Each row has a name. After each piece below comes the name of the row it's from, unless a question asks for something else. Each question is about the rows just above it.

[-21.4  13.3   2.4  19.7  -7.6  11.1 -20.3  -0.1  24.0   4.3   9.4  -0.3
  -2.7  29.6  -4.8  -0.5  14.4  -9.6   9.2  43.1] -> j516
[ -9.5  -5.2   8.5  22.9  17.8  -1.6   2.5  25.8   1.5   5.1  -0.3  40.5
 -11.3   1.3  45.8  73.7  31.3 -11.5  20.0 -35.8] -> j955
[  2.5  -8.9  -3.1   2.9 -36.1 -42.8  -0.2 -36.5  19.9   0.0  57.7  -0.3
 -17.0  26.6   0.1 -57.0 -46.2  -0.3   4.5  21.3] -> j648
[-14.9  -3.3   4.4  24.5  14.6  74.5 -12.3   2.4   8.7   6.4 -48.6  23.0
  -7.9  11.7  40.9  -0.5  33.8 -15.3  25.4 -19.5] -> j573
[ 13.3 -23.6 -16.6  -7.5 -39.3 -61.8 -19.0 -39.1  13.8  -5.3  64.1 -81.8
   0.2  22.1  -3.1 -71.2 -53.5  11.6  -0.1  18.6] -> j897
[-22.5  15.2   4.4  -0.3  -9.2   7.9 -15.0  -0.1  25.1   3.3  19.0  -9.0
   0.2  31.0   0.1  -0.5   7.1  -7.8  -0.1  43.1] -> j107
[-24.7  14.3  12.6  16.5   0.3  -1.6   9.2 -41.7  26.1   2.5  38.3  -3.2
 -12.2  32.5 -12.9 -25.2 -14.7  -2.1   7.6  40.4] -> j286
[-19.2   6.9  -3.1  22.9   0.3  36.5 -33.7 -41.7  21.0   5.6 -19.6  -6.1
  -1.7  26.6  14.8  27.7  28.9 -15.3  18.5  24.0] -> j579
[ 12.3   3.2  11.2  12.5  22.5  65.0  25.2  62.1 -17.0   0.5 -61.4  72.5
 -11.3 -31.4  34.4  70.1  26.5   1.0  -8.7 -60.3] -> j823
[-22.5  12.4  13.9  14.9 -21.8  -7.9  14.5 -39.1   0.4   2.0  44.8  -6.1
 -16.0  32.5 -11.3 -32.3  -0.3 -46.2   7.6  37.6] -> j337
The row with [  2.5  -8.9  -3.1   2.9 -36.1 -42.8  -0.2 -36.5  19.9   0.0  57.7  -0.3
 -17.0  26.6   0.1 -57.0 -46.2  -0.3   4.5  21.3] is : j648
Which row holds this, read backwards? [ 11.6 -53.5 -71.2  -3.1  22.1   0.2 -81.8  64.1  -5.3  13.8 -39.1] : j897
[44.8  2.0] is which row, read backwards? : j337
Which row holds [62.1 25.2 65.0 22.5] read backwards? : j823

[ 60.7 -27.0 -50.2  36.7 -54.1] : j808
[-50.2 -68.9  42.8  16.5 -15.7] : j228
[ 93.5  33.5  16.9  16.9 -26.0] : j138
[-26.9 -50.2 -69.0  42.8 -37.0] : j452
[79.7 55.0 15.1 18.0 35.4] : j527
[93.8 39.3 20.1 16.5 69.6] : j19
Which row holds [-50.2 -27.0] read backwards? : j808
Which row holds this, read backwards? [ 42.8 -69.0 -50.2] : j452
Which row holds [39.3 93.8] read backwards? : j19
Which row holds [-68.9 -50.2] read backwards? : j228

[-53.1 -11.3  41.0   2.8]  j278
[-80.8  14.3 -15.5 -41.1]  j691
[ 44.1  41.0   2.8 -11.3]  j772
[ 24.6 -74.7 -37.6  52.0]  j644
[ 41.0 -11.3 -53.1] is which row, read backwards? : j278
which: [-53.1 -11.3  41.0   2.8] : j278
Which row holds [-11.3   2.8  41.0] read backwards? : j772
Which row holds this, read backwards? [-37.6 -74.7] : j644
Which row holds this, read backwards? [-74.7  24.6] : j644
Which row holds this, read backwards? [ 2.8 41.0 44.1] : j772

[ -0.6 -28.6  49.3  44.0  17.1  12.8 -18.0   5.5   2.6 -23.6  13.3  32.5
 -69.9 -16.5 -17.4 -26.1  -2.4   3.7  55.0   6.5  16.5 -36.0] -> j543
[  7.5 -22.8  45.2  37.4  30.6  34.9   4.6  14.5 -66.7  -7.1  20.7  12.4
 -32.0   2.9  -1.2 -56.9 -38.2  12.0  46.1 -11.0  -3.7 -36.6] -> j410
[ 47.9  56.6  19.8 -11.8 -13.2  12.8 -18.0  35.6 -30.6  -7.7  10.8  -9.9
 -22.2 -36.6  -1.2 -56.9 -16.8   2.7  51.5  -3.2 -11.3 -49.0] -> j730
which: [ -0.6 -28.6  49.3  44.0  17.1  12.8 -18.0   5.5   2.6 -23.6  13.3  32.5
 -69.9 -16.5 -17.4 -26.1  -2.4   3.7  55.0   6.5  16.5 -36.0] : j543
which: [ 47.9  56.6  19.8 -11.8 -13.2  12.8 -18.0  35.6 -30.6  -7.7  10.8  -9.9
 -22.2 -36.6  -1.2 -56.9 -16.8   2.7  51.5  -3.2 -11.3 -49.0] : j730
Which row holds this, read backwards? [ 12.0 -38.2 -56.9] : j410
Which row holds this, read backwards? [-30.6  35.6 -18.0] : j730
Which row holds [ 13.3 -23.6   2.6   5.5 -18.0] read backwards? : j543

[-10.9  23.5   7.9 -17.7  -2.2  43.6 -45.7  14.6  35.4] : j478
[-17.4  -2.2  43.6 -45.7  -2.2  43.6 -27.7  14.6  35.4] : j643
[-27.3 -32.5   8.4  30.1  -9.6   4.9  -9.0  27.5  20.6] : j538
[-80.2 -90.5 -10.3  -9.6  30.1   4.9  47.0  29.8 -58.4] : j811
[-80.2 -90.5 -10.3  -9.6  30.1 -11.9  47.0  29.8 -58.4] : j365
which: [-80.2 -90.5 -10.3  -9.6  30.1 -11.9  47.0  29.8 -58.4] : j365
Which row holds this, read backwards? [ 47.0 -11.9  30.1  -9.6 -10.3] : j365
Which row holds this, read backwards? [ 35.4  14.6 -27.7] : j643
[-45.7  43.6  -2.2 -17.7] is which row, read backwards? : j478

[-61.4 -27.3 -83.6   9.3 -33.2 -37.7] -> j114
[-60.9 -69.9 -58.0  17.6 -64.5 -59.5] -> j221
[-70.1 -60.9 -82.9  12.0 -60.8 -55.3] -> j368
[  9.3 -32.9 -37.7  29.1 -53.7 -69.7] -> j109
[-64.0 -56.6 -71.3  20.3 -33.2 -37.7] -> j658
[-61.4 -27.3 -83.6   9.3 -33.2 -37.7] is in which row? : j114
Which row holds [-64.5  17.6 -58.0 -69.9 -60.9] read backwards? : j221
Which row holds [-37.7 -33.2   9.3] read backwards? : j114
Which row holds [ 17.6 -58.0] read backwards? : j221
Which row holds [-71.3 -56.6 -64.0] read backwards? : j658
Which row holds this, read backwards? [-37.7 -33.2   9.3 -83.6] : j114
[ 17.6 -58.0 -69.9 -60.9] is which row, read backwards? : j221

[-68.2  -9.1  36.6  12.8   4.4 -20.0  33.0 -38.4  17.2  16.8  14.2 -60.7
 -22.1   2.5 -33.2 -25.2 -44.6   1.3 -55.7 -38.4  16.9  -3.5 -15.6  37.0
  48.3  45.1  52.4 -40.4 -19.2 -43.7 -39.4  29.7  53.4   5.6   8.3] : j791
[ 20.1 -44.0 -41.0 -49.7 -25.3  34.1   3.7 -44.6 -38.7 -23.7  75.2 -21.9
  58.2  28.7 -33.7  20.7 -11.3  39.5  65.9 -18.3  26.3 -31.4 -51.5 -40.1
 -10.5 -59.2   9.3  -5.3  16.3  26.6 -18.6   7.6  50.9  50.1  28.3] : j925
[ -3.5  -2.1  67.6  21.2  13.3 -45.2  54.4 -26.0  18.2  14.0 -30.6  15.2
  37.3 -14.7  14.6 -79.5  11.9   9.5   3.7  26.6 -18.9  10.4  -2.2   2.3
 -21.1 -61.1   3.3  42.6   1.1  22.0   6.5 -43.8 -25.7  48.0 -23.5] : j820
[ 20.1  30.6 -19.8 -69.2 -22.0  48.5  16.8 -48.7 -44.3 -33.6  90.4 -40.5
  45.7  33.7 -47.8  47.5 -23.4  34.2  64.7 -35.5  30.9 -35.1 -54.6 -41.3
   3.8 -38.4  18.9 -33.8  12.9  17.0 -26.1  27.1  57.0  41.8  35.3] : j983
[-34.0 -50.3  45.6  11.6  15.7 -50.3  54.4 -19.1  18.2 -13.2 -35.6 -63.1
 -63.4 -19.2 -35.3 -29.5 -41.1 -63.5 -61.2 -11.5 -49.2  25.4  28.9  37.0
  48.3  45.1  52.4  42.6 -27.3 -39.9 -11.7  11.3 -26.7   1.1 -26.9] : j139
[ 19.0  12.4  72.3  21.4   8.4 -37.2  48.2 -19.1 -46.9 -43.1  90.4 -31.8
  49.1  33.7 -47.2  62.5 -13.9  33.0  65.9 -30.3  28.7 -35.6 -54.3 -45.6
 -10.3 -49.9   7.0 -29.1  17.2  28.4 -16.3  26.3  57.0  39.0  35.3] : j79
[-23.3  -3.1  34.8  21.4   8.4 -25.3  32.6 -35.1  -6.1  13.1 -37.8  56.2
 -24.2  -6.4  33.0  39.5  32.4  -8.3   3.0  26.6   0.1   6.7  37.4  -5.6
 -42.7  25.1 -58.9 -28.3  13.9  12.2  29.3  -8.0 -46.6 -51.2  -2.8] : j805
[-63.7  30.6 -39.1 -67.2   9.8 -31.8  90.4 -47.2 -37.2  62.5 -43.1  48.2
  49.1  33.7 -46.9 -19.1  -0.7 -67.9  -0.7  -3.6 -49.9  25.4  37.4 -23.5
   1.7  34.9   3.8  17.1 -21.2   1.0  29.3  29.7 -49.0 -44.7 -16.1] : j290
[ -9.1 -38.5 -11.5 -69.1 -22.8  48.5  20.2 -46.9 -40.1  19.2  24.8  56.2
  63.4  23.3  33.0   4.7  32.4  58.3  60.9  14.7  37.5 -32.7 -27.8 -23.5
   1.7 -50.0 -54.7 -29.4  17.2  28.4   7.5 -18.7  23.9   8.7  27.2] : j574
[ 14.0  17.4  72.3  19.5  15.7 -42.2  45.8 -22.8   4.3  19.2  -4.5  19.1
  63.4   5.8  21.4 -92.4  -5.2  58.3  -2.9   9.4  37.5 -21.5 -42.4  25.5
   1.3 -53.8  11.2  20.6  15.6   1.9 -35.6 -42.5  47.3  50.1   5.9] : j512
which: [-63.7  30.6 -39.1 -67.2   9.8 -31.8  90.4 -47.2 -37.2  62.5 -43.1  48.2
  49.1  33.7 -46.9 -19.1  -0.7 -67.9  -0.7  -3.6 -49.9  25.4  37.4 -23.5
   1.7  34.9   3.8  17.1 -21.2   1.0  29.3  29.7 -49.0 -44.7 -16.1] : j290
[ 62.5 -47.2  33.7  49.1 -31.8  90.4 -43.1 -46.9 -19.1  48.2 -37.2] is which row, read backwards? : j79

[-10.2  25.3 -19.8  33.9  -7.8  -8.5  52.4  -9.4  28.5 -13.2  51.9  -0.6
 -21.6 -37.3  34.1 -34.5  13.5   6.0] -> j626
[-15.8  23.7 -21.3  27.7 -16.0  19.3 -46.9 -13.3  -7.0  -6.6  13.1  39.1
 -10.1   7.5  33.6  14.7 -17.8  28.4] -> j868
[ -6.4  16.5 -33.6  51.7   8.3  22.0 -13.3 -46.9  -6.6 -10.7  24.2  26.9
 -34.5 -15.4  72.7 -42.0   3.4  71.9] -> j718
Which row holds [-10.1  39.1  13.1  -6.6  -7.0 -13.3 -46.9  19.3 -16.0  27.7 -21.3] read backwards? : j868
Which row holds this, read backwards? [16.5 -6.4] : j718
Which row holds [-15.4 -34.5  26.9  24.2] read backwards? : j718
Where do [ -6.4  16.5 -33.6  51.7   8.3  22.0 -13.3 -46.9  -6.6 -10.7  24.2  26.9
 -34.5 -15.4  72.7 -42.0   3.4  71.9] appear? : j718
[-21.6  -0.6  51.9] is which row, read backwards? : j626
[-17.8  14.7] is which row, read backwards? : j868

